In the rows, 128 means zero.
Each run below is a few steps of one of 8 hidden systems, one row a step.
trace 1, vasap, 8 rows:
[[129  79 137 177  80 131  80  59  93 131  94  76 155 118  96 109 132 131
  154  89]
 [138  75 135 207 117 123 107  59  84 156  83 103 120 134 145  78 128 124
  127 127]
 [117  71 104 183 131 126 117  75  69 147  88 152 116 149  99 103 160 143
  146 164]
 [137  81  99 186 104 150 121 106  71 117 103 132 168 110  93 127 128 139
  159 177]
 [152  75 104 175 141 154 121 117  81 122  99 131 157  74 148 110  92 152
  122 164]
 [155  67  94 129 172 151 122  92 102 107  93 157 147 116 156 120 127 180
  119 148]
 [197  98  96 119 144 135 121  88 128  94 104 144 181 147 112 130 129 157
  125 150]
 [186 113 106 124 151 107 108 100 139 126 106 115 186 108  86 105 100 136
   96 125]]
trace 2, Razo, 8 rows:
[[133 113 102  63 149 101 130  95 128 141  94 130 119 145 104 113 124 145
  112  63]
 [122 164 134  95  77 101 131 139 129 143 136 109 115 153  67 142 133  96
  149  98]
 [ 92 150 162 154  98 122 131 146 133 154 139  83 112 100 151 115 103  96
  126  88]
 [120 106 168 139 133 129  74  97 120 140 124 112  74 122 161 107 148 142
  122 101]
 [150 135 154 163 125 111  93 102 133 140 138 141  96 171 106 111 174 115
  128 172]
 [ 94 132 126 189 154 117 133 148 132 150 141 145 139 110 105 110 134 114
  112 185]
 [ 67  93 114 146 154 158 130 142 110 115 131 157 133  98 141 142 146 164
  140 154]
 [138 108 106 125 116 165 161 127 100 100 119 158 119 160 168 153 143 145
  162 160]]
trace 3, luzop:
[[106  83 129 173 137 179 118 130 114  97 126 123 169  75 178 140 119 162
  138 148]
 [130  93 123 154 156 145 134  67 147 105 111 149 152 189 170 125 175 157
  131 137]
 [183 134 103 140 144  88 133  92 136 142 108 146 153 175  65 103 141 112
  112 168]
 [114 125  93 136 117 114 131 148 112 135 122 116 192  75  48 128  92 121
  129 133]
 [ 80  97 103 109  95 166 154 126 109  99 113 109 173 109 143 162 116 152
  168  77]
 [176 102 119  84 104 142 130  80  98 109  94 132  91 183 165 136 142 149
  154  97]
 [215 118 147 122 125 107  53  97 106 136 119 120  90 120  91 104 126 133
  113 145]
 [116 120 166 189 123 122  67 118 149 135 142  77 171  64 106 104 115 122
  107 119]]
trace 4, Mafo:
[[116 114  74 145 101 120 205 102  77 150  86 158 123 202 105 122 141 107
  165 149]
 [202 104 115  95 113 123  68 122  61 126 112 147  79 108  64 128 125 148
  143 166]
 [160  96 173 118 146 150  54 100 142 105 129  87 126  72 188 118 110 167
  101  73]
 [ 83 103 121 179 164 136 172  76 180 120 109 118 205 167 182 110 146 136
  111  96]
 [111 129  89 189 100 115 162 120 107 137 120 147 180 164  43 130 152  99
  162 197]
 [149 126 132 128  70 127  84 171  57 148 130 101  93  45  67 129  79 112
  149 142]
 [ 94  98 138  75 131 143 121 126 104 139 102 100  82  80 197 121  89 158
  119  24]
 [115  93 102 104 151 140 172  57 142 111  93 161 130 232 182 133 181 159
  145  96]]
trace 5, vasap, 8 rows:
[[121 104 133 170 117 118 129  76 105 149 103 131  99 181 133 104 162 120
  143 133]
 [125 116 119 173  98 121 119 117  85 143 120 136 121 140  73 121 145 114
  155 175]
 [100  98 122 181 118 146 115 141  89 132 124 121 145  69 118 125 111 133
  139 158]
 [117  83 114 157 151 166 141 121 102 116 109 142 132 106 189 124 120 159
  131 146]
 [179 105 106 119 147 147 137 113 113 101 113 166 129 153 149 137 140 156
  134 174]
 [185 128 113 116 145 124  99 130 137 105 133 140 167 113  84 133 121 142
  114 166]
 [130 117 118 127 166 121 117 122 161 121 123 113 191  84 116 116 103 145
   90 107]
 [123 115  99 107 157 116 169  98 147 137  95 124 158 149 150 111 111 134
  107  77]]
trace 6, kiba (8 x 20):
[[105 101 110 116 154 144 160  97 132 119 106 146 127 165 180 127 145 153
  131 103]
 [187 128 113 117 126 108 117  95 124 126 114 145 129 175  84 122 150 126
  131 153]
 [157 145 136 130 116 116 102 154 133 131 140 100 155  72  89 124  88 114
  111 131]
 [ 65 121 124 125 124 145 157 145 129 130 126 109 143  96 163 134 105 132
  132  79]
 [118 114 115 129 130 121 162  92 117 143 102 147 100 194 152 117 155 127
  139 118]
 [187 130 133 127 132 102  86 110 115 143 123 135 101 135  82 108 134 125
  114 159]
 [110 132 146 131 108 136  89 158 126 121 150  99 142  59 103 138 106 131
  131 119]
 [ 62 122 139 153 119 151 160 130 139 126 133 116 139 135 179 137 136 125
  144 102]]
trace 7, Mafo, 8 rows:
[[150 122 117 107 149 156 174 125 150 103 115 128 156 135 211 135 101 144
  116 104]
 [149 132  85 110 151 123 165 117 158 103 123 155 196 169  93 141 140 136
  125 149]
 [174 159 136 126  82 119 103 145 140 113 152 102 168 111  63 145 115 103
  139 144]
 [129 153 140 115 105 107 132 146 136 154 126  78 131  87 125 109  74  98
  106  67]
 [ 76 131 117  91 132  99 158 108 135 158 109 124 102 168 120 115 140 121
  126  59]
 [153 134 138 121 109 109 116  94 114 139 122 147  71 204 108 125 178 117
  148 142]
 [193 125 159 153 152 113  68 110 125 141 132 134  83 121 134  95 134 131
   95 171]
 [ 86 111 156 170 186 129  87 121 167 131 146 122 150  81 150 108 139 150
   88 129]]
trace 8, luzop (8 x 20):
[[ 72 121 127 160 115 117  93 154 116 146 138  98 166  46  52 123 106 120
  128 122]
 [ 64 116 131 146  79 170 174 123 125 105 124  96 165 138 183 156 127 125
  174  76]
 [174 110 109 106 118 129 164  94  83 140  88 156  60 197 177 118 135 132
  144 126]
 [193 122 140 132 131 114  56 133  88 136 137 148  77 102  71 116 135 134
  123 194]
 [120 126 163 192 126 152  82 145 162 100 162  90 195  55 134 132 114 133
  117 150]
 [ 73 104 121 171 160 138 184  84 167 128 104 120 181 166 197 110 138 134
  113  91]
 [120 130  85 114 135  86 174  94 109 161  95 171  99 217  75 113 164 111
  137 142]
 [165 151  99 104  78 121 126 181  78 129 136 135 129  89  37 152  97 106
  157 177]]
trace 9, bubas:
[[ 93  90 124 114 153 143  88  96 155  94 127 121 183 107 111 143 153 176
  129  92]
 [110 121 113 174 127 105 139  91 155 133 117 109 212 146  75 113 136 111
  121 123]
 [136 124  87 142 125  93 166 129  94 173  89 117 147 104  83  93  73 100
  109 118]
 [131 117 120  92  75 123 136 123  69 153  96  98  79 114 128 124  93 118
  153  65]
 [163 117 181 144  88 135  78  84 112 131 124  93  65 154 171 114 148 124
  143 102]
 [167 116 169 151 159 122  39 103 138 125 146 144  87 123 114 111 172 149
  107 180]
 [ 87 124 123 146 144 132  81 158 126 113 163 159 147  89  45 148 164 148
  139 194]
 [ 29 123  97 184 113 143 188 162 108 138 134 143 169 117 103 143 133 112
  162 162]]
trace 10, Razo:
[[186 169 161 138  39 113 113 136 112 142 140  75 113 130  95 127 100  70
  152 122]
 [136 122 178 186 130 116  73 114 147 145 131  68 146  64 143  88  97 116
   89 101]
 [104  83 154 162 158 118  53  52 149 123 120 121 139 147 102 108 191 163
  120 113]
 [ 82 119 106 190 121 105 158  91 120 150 114 151 144 196  74 113 181 106
  151 168]
 [ 54 107  89 171 116 136 179 167  55 165 108 147 112  89 113 121 104 115
  152 157]
 [129  90 130 125  80 189 111 155  52 100 127 131  87  76 174 163 111 156
  178 144]
 [252 122 150 149  96 167 108 109 116  84 128 114 131 140 194 135 110 131
  137 172]
 [231 124 116 147 183 103 102 101 163 121 116 127 193 112 104  92  96 135
   65 168]]
trace 11, pepil (8 x 20):
[[107 157 156  88 157  96 103 161 142 171 144 120  54  93 134 105 110 119
   88  90]
 [111 152 140  86 157 101  87 170 127 153 156 156  56 101  84 125 141 132
  109 145]
 [111 173 173 126 131 121  93 182 154 136 181 134  79 105 117 138 144 112
  121 159]
 [ 96 153 154 134 174 126 123 176 158 143 162 145  94  92 165 121 125 127
   93 151]
 [113 155 121  94 186 120 139 173 165 128 157 174 112 123 127 135 137 138
   99 162]
 [140 180 130  96 141 127 150 189 167 114 166 144 136 118 125 152 113 114
  113 152]
 [128 151 130  92 149 140 140 181 157 112 151 126 144  76 151 145  90 134
  106 120]
 [135 137 129  66 164 130 108 149 164 106 146 133 141  97 130 145 120 158
  106 104]]
trace 12, fuzu (8 x 20):
[[227 140 117  70 139 130  84 155 130  92 143 140 142  88  88 149  99 152
  111 163]
 [148 144 173 143  80 173  91 162 152  79 172  78 170  71 160 163 104 127
  145 124]
 [ 87 134 163 117 141 129 129 113 188 127 133  77 154 117 191 119 114 130
  101  29]
 [121 171 118  59 144  62 142 129 167 169 122 115 120 145  68 108 112 101
   92  58]
 [153 175 129 102  68 101 136 181  79 167 136 119  62 108  72 128  91  77
  145 138]
 [118 111 159 118  75 167 107 142  61 127 130 124  27 117 190 145 133 136
  175 122]
 [119 113 169 104 153 145  82  84 160 103 145 153  68 194 178 141 211 166
  137 116]
 [137 165 164 154 193  95  86 131 204 133 174 158 127 153  98 111 179 120
   81 190]]
trace 13, pepil (8 x 20):
[[144  99 139 101 143 153 101 105 132 102 122 127 115 123 178 135 135 167
  125 100]
 [194 125 134 127 148 106  92  90 145 125 118 129 133 150 108 107 137 133
  104 141]
 [127 136 129 171 121 101 117 124 135 150 128 104 170 108  69 106 114 101
  113 139]
 [ 35 123 121 145 122 125 151 133 131 145 127 115 148 116 113 130 135 121
  141  90]
 [ 99 132 118  82 121 128 166 125 119 136 116 143  79 175 156 138 143 130
  148  86]
 [200 136 125  95 103 130 129 140  83 132 118 139  62 141 143 129 107 121
  140 148]
 [166 110 147 161 115 151  69 140  95 111 143 123 119  71 120 134 120 144
  135 181]
 [ 95 107 162 192 160 143  79 102 171 109 151 121 165 115 140 122 170 149
  114 149]]
trace 14, fuzu:
[[118 160 120 134 154 119 165 163 141 139 149 175 103 162 130 132 148 112
  123 187]
 [135 125 109 134 164 147 158 168 109 128 131 170 108 106 166 128 110 139
  116 188]
 [137 111 105  99 153 166 148 149 130  86 133 161 148 117 167 158 126 166
  135 152]
 [178 136 124 114 146 145 144 126 169  86 137 130 179 141 162 143 120 140
  115 140]
 [177 135 130 120 150 121 121 134 160 117 130 105 175  88 137 119  85 130
   90 117]
 [128 140 126  96 108 127 123 150 140 118 133  92 165  78 108 138  85 125
  124  79]
 [129 149 137  99  78 122 146 131 130 134 123  86 127 131 134 135 101 103
  144  62]
 [157 139 146  97 104 104 115 108 115 154 111 105  73 148 130 109 121 112
  127  80]]
trace 15, kiba, 8 rows:
[[ 95 103  73  93 160 118 196  91 137 131  83 145 166 176 138 120 130 146
  122  74]
 [193 136  87 109 107  84 154 100  94 161  87 136 119 172  61 102 111  97
  128 134]
 [165 132 138 115  98 111  95 149  85 160 116  84 100  52 103 105  61 110
  112  97]
 [ 63 105 159 122  90 147 111 116 109 135 123  84  95 103 169 131 126 136
  152  43]
 [102 117 162 170 118 114 112  62 142 144 121 120  92 207 144 105 194 118
  140 112]
 [129 132 148 177 167  89  66 110 150 153 146 142 124 125  57  96 167 123
   97 183]
 [ 53 128 118 164 136 139 118 188 114 132 157 140 154  49  78 143 120 131
  137 172]
 [ 76 109 106 168 117 177 198 163  84 120 123 156 118 121 202 147 118 131
  163 170]]
trace 16, bubas, 8 rows:
[[ 76 125 128 178 130 154 155 146 137 112 146 141 157 124 153 145 147 128
  146 164]
 [106 115  85 132 169 129 191 126 127 134 105 167 144 155 153 120 126 136
  117 144]
 [174 131  89  81 115 135 176 129 117 110 106 141 145 156 138 145 106 130
  141 119]
 [184 126 143 117 107 153 124 125 134  99 126  96 150 109 183 137  92 134
  127 104]
 [132 107 153 125 163 132  79 100 161 115 131 108 147  96 153 116 129 160
   97  89]
 [111 126 130 126 150  99  89 100 169 129 136 118 172 131  60 119 155 135
  110 109]
 [108 150 115 159 110  95 142 143 126 161 126 110 163 110  53 113 108  91
  124 133]
 [ 92 132 114 131 101 110 164 151  79 178 106 115  88 106 121 109  89  97
  134  99]]

Name the system that made each run.
trace 17 (2 x 20):
[[126 162 159 123 130 136 166 139 178 124 147 116 113 166 214 133 129 109
  117 102]
 [144 140 122  73 188  99 119 111 170 131 129 165 104 174 116 121 163 147
   96 119]]
 => kiba
trace 18, 2 rows:
[[ 91  90 123 131 171 146  92 111 130 105 134 166 128 126 123 139 178 178
  132 156]
 [110 119  97 159 129 138 149 119 138 104 131 153 193 154  84 145 156 133
  150 174]]
 => bubas
trace 19, 2 rows:
[[109 105  91 156 138 117 151 132  83 157 100 140 134 103  99 104 103 125
  123 146]
 [ 83 120 121 130  96 148 135 133 114 108 137 139 134 145 109 159 161 135
  174 134]]
 => pepil
trace 20 (2 x 20):
[[ 83 104  97  81 202 111 142 129 135 152 103 150 119  98 144 106 109 164
   85  77]
 [118 127  97  92  78 115 148 120  82 136 111 144  99 177  68 146 150 118
  178 120]]
 => kiba
trace 21, 2 rows:
[[185 171 136  99 134  89 137 110 198 127 134 103 169 173 104 117 121 100
   94  96]
 [124 141 103 111 119  93 151 152 114 165 107  94 155  73  83 105  60 101
  104  83]]
 => pepil
trace 22 (2 x 20):
[[128 139 119 119 111  86 155 116 114 182  93  85 122 116 115  86  74  92
  102  58]
 [107 123 161 105  91 110  57 119 109 146 133  89  86  93  80 122 135 130
  140  71]]
 => Razo
trace 23, 2 rows:
[[ 96 157 147 125 123 110 100 186 114 157 159 130  81  73  81 126 117 109
  122 149]
 [ 82 148 157 142 110 164 145 178 147 108 165 112 129  96 188 154 119 121
  143 124]]
 => luzop
trace 24:
[[102 133  80  85 201 119 171 156 149 121 134 200 138 145 112 139 146 154
  106 168]
 [139 159 102  55 144 128 138 169 165  90 159 164 162 135  77 173 141 143
  131 147]]
 => luzop
trace 25:
[[123 147 160 105 113 119  88 131 176 114 151  83 163  96 103 139 121 127
  118  76]
 [103 131 144  99 153  96 108 112 156 156 120 101 117 113 123 103 117 128
   93  52]]
 => pepil
trace 26, 2 rows:
[[ 62 118  94 120 151 127 149 153 116 134 130 161 136 111  91 140 139 143
  135 142]
 [116 157 141  98 102 144 154 148 147 106 152 134 114 165 151 164 149 119
  156 122]]
 => pepil
trace 27, 2 rows:
[[132 127 118  96 132 110 114 145 111 146 119 120 117  85  95 118  96 131
  113 102]
 [104 131 148 104 113 125  84 135 132 125 147 117 107 108  95 142 148 137
  141 108]]
 => pepil
trace 28 (2 x 20):
[[104 118 150 138 128 131  85 114 152 116 140 100 154  98 114 127 138 141
  124  99]
 [ 81 146 137 141 119 107 141 127 158 145 135 104 153 134 103 122 132 105
  126  92]]
 => fuzu
trace 29 (2 x 20):
[[ 90 118 131 113 112 128 151  88 131 132 109 119 107 184 157 129 157 130
  150  70]
 [183 120 118 144 125 114 134  88 106 138 107 153  99 193 120 110 155 119
  135 168]]
 => Mafo
trace 30 (2 x 20):
[[ 87 115 141 178  80 113 126 114  94 172 105  69 127  89 115  97  95  94
  136  73]
 [115  85 164 163  87 136  61  81  81 142 110  91  84 111 126 110 145 137
  153  97]]
 => Razo
trace 31, 2 rows:
[[123 138  97 133 131 121 163 163 117 142 126 138 154 104  96 129  97 115
  125 154]
 [ 88 130 122 108 108 156 140 156 130 101 143 127 147 111 134 163 129 138
  156 114]]
 => pepil
trace 32:
[[103 146 152 136 157 114  99 173 142 154 150 113 118  50 124 108  93 120
   87 121]
 [ 33 114 117 109 125 150 155 148 114 126 132 148 102 128 148 151 150 146
  158 101]]
 => kiba
trace 33 (2 x 20):
[[159 161 131  81 134 104  95 160 130 135 153 149  88 124  67 136 134 123
  120 158]
 [108 167 152 108 101 143 127 194 137 123 168 112 109  82 132 154 107 110
  140 124]]
 => kiba
trace 34 (2 x 20):
[[145 135  88 101 117 114 146 140 114 126 119 142 156 130  61 139 116 123
  139 143]
 [162 122 129 158  77 150 145 133  89 122 119 109 133 118 151 134 100 112
  155 146]]
 => fuzu
trace 35 (2 x 20):
[[168 152 116 117 111 110 150 144 125 142 123 112 144 115 105 120  86 102
  117 123]
 [118 126 138 111 127 124  96 131 142 125 134 100 148  82 114 129 109 137
  115  87]]
 => Razo
trace 36:
[[221 161 112 108 156  94 159 143 158 143 114 111 167 108 135  98  53 101
   67 119]
 [ 80 149 121  80 155  87 109 124 191 134 142 114 177 124  46 130 143 130
  105  64]]
 => Mafo
trace 37, 2 rows:
[[108 176 168 122 156 115 124 174 187 141 166 107 116  91 165 118 105 106
   82 105]
 [ 80 170 145  77 165  94 132 152 188 147 156 137 104 140 112 126 147 122
   99  89]]
 => bubas
trace 38 (2 x 20):
[[121 126  76  54 135 137 198 138 112 117 104 165 118 167 149 151 120 145
  147 103]
 [209 155 131  56  75 132 113 151 112 102 137 115 108 124 106 160 101 122
  151 118]]
 => vasap
trace 39, 2 rows:
[[ 91 132 135 187  79 128 160 129  90 158 122 122  97 157 130 120 141  89
  163 146]
 [151 115 118 135 137 129 148 126  79 155 106 163  52 153 168 109 129 127
  129 163]]
 => bubas
trace 40 (2 x 20):
[[163 147 151 128  49 129 100 100 144  97 143  89 164 170  77 155 155 105
  172 113]
 [142 126 156 211 141 120 108 137 122 158 131 104 132  74 146  84  93 105
   91 166]]
 => bubas
trace 41, 2 rows:
[[ 92 115 132 128 193 123  99 118 182 112 145 146 167 113 121 125 159 163
   98 129]
 [ 85 140  88 133 132 124 174 150 138 120 137 158 179 149  72 149 144 119
  145 163]]
 => kiba
trace 42 (2 x 20):
[[ 85 117  93  66 148 114 128 130 154 118 119 114 194  90  70 141 111 153
  117  57]
 [154 174 117 117  55 107 183 140 128 138 124  91 157 162  93 137  95  67
  152 100]]
 => fuzu
trace 43, 2 rows:
[[128 119 128 115 133  92  84 132  73 180 114 144  42 103  71  97 128 125
  117 138]
 [ 80 120 144 141  84 157 101 148  89 112 154 149  80 132 107 165 178 136
  188 168]]
 => fuzu
trace 44 (2 x 20):
[[157 129 107 138 137 135 194 124  99 140 105 172  76 192 193 117 132 117
  136 172]
 [194  94 110 108 184 143  93 115 105 107 118 183 101 123 145 125 139 178
  111 189]]
 => fuzu
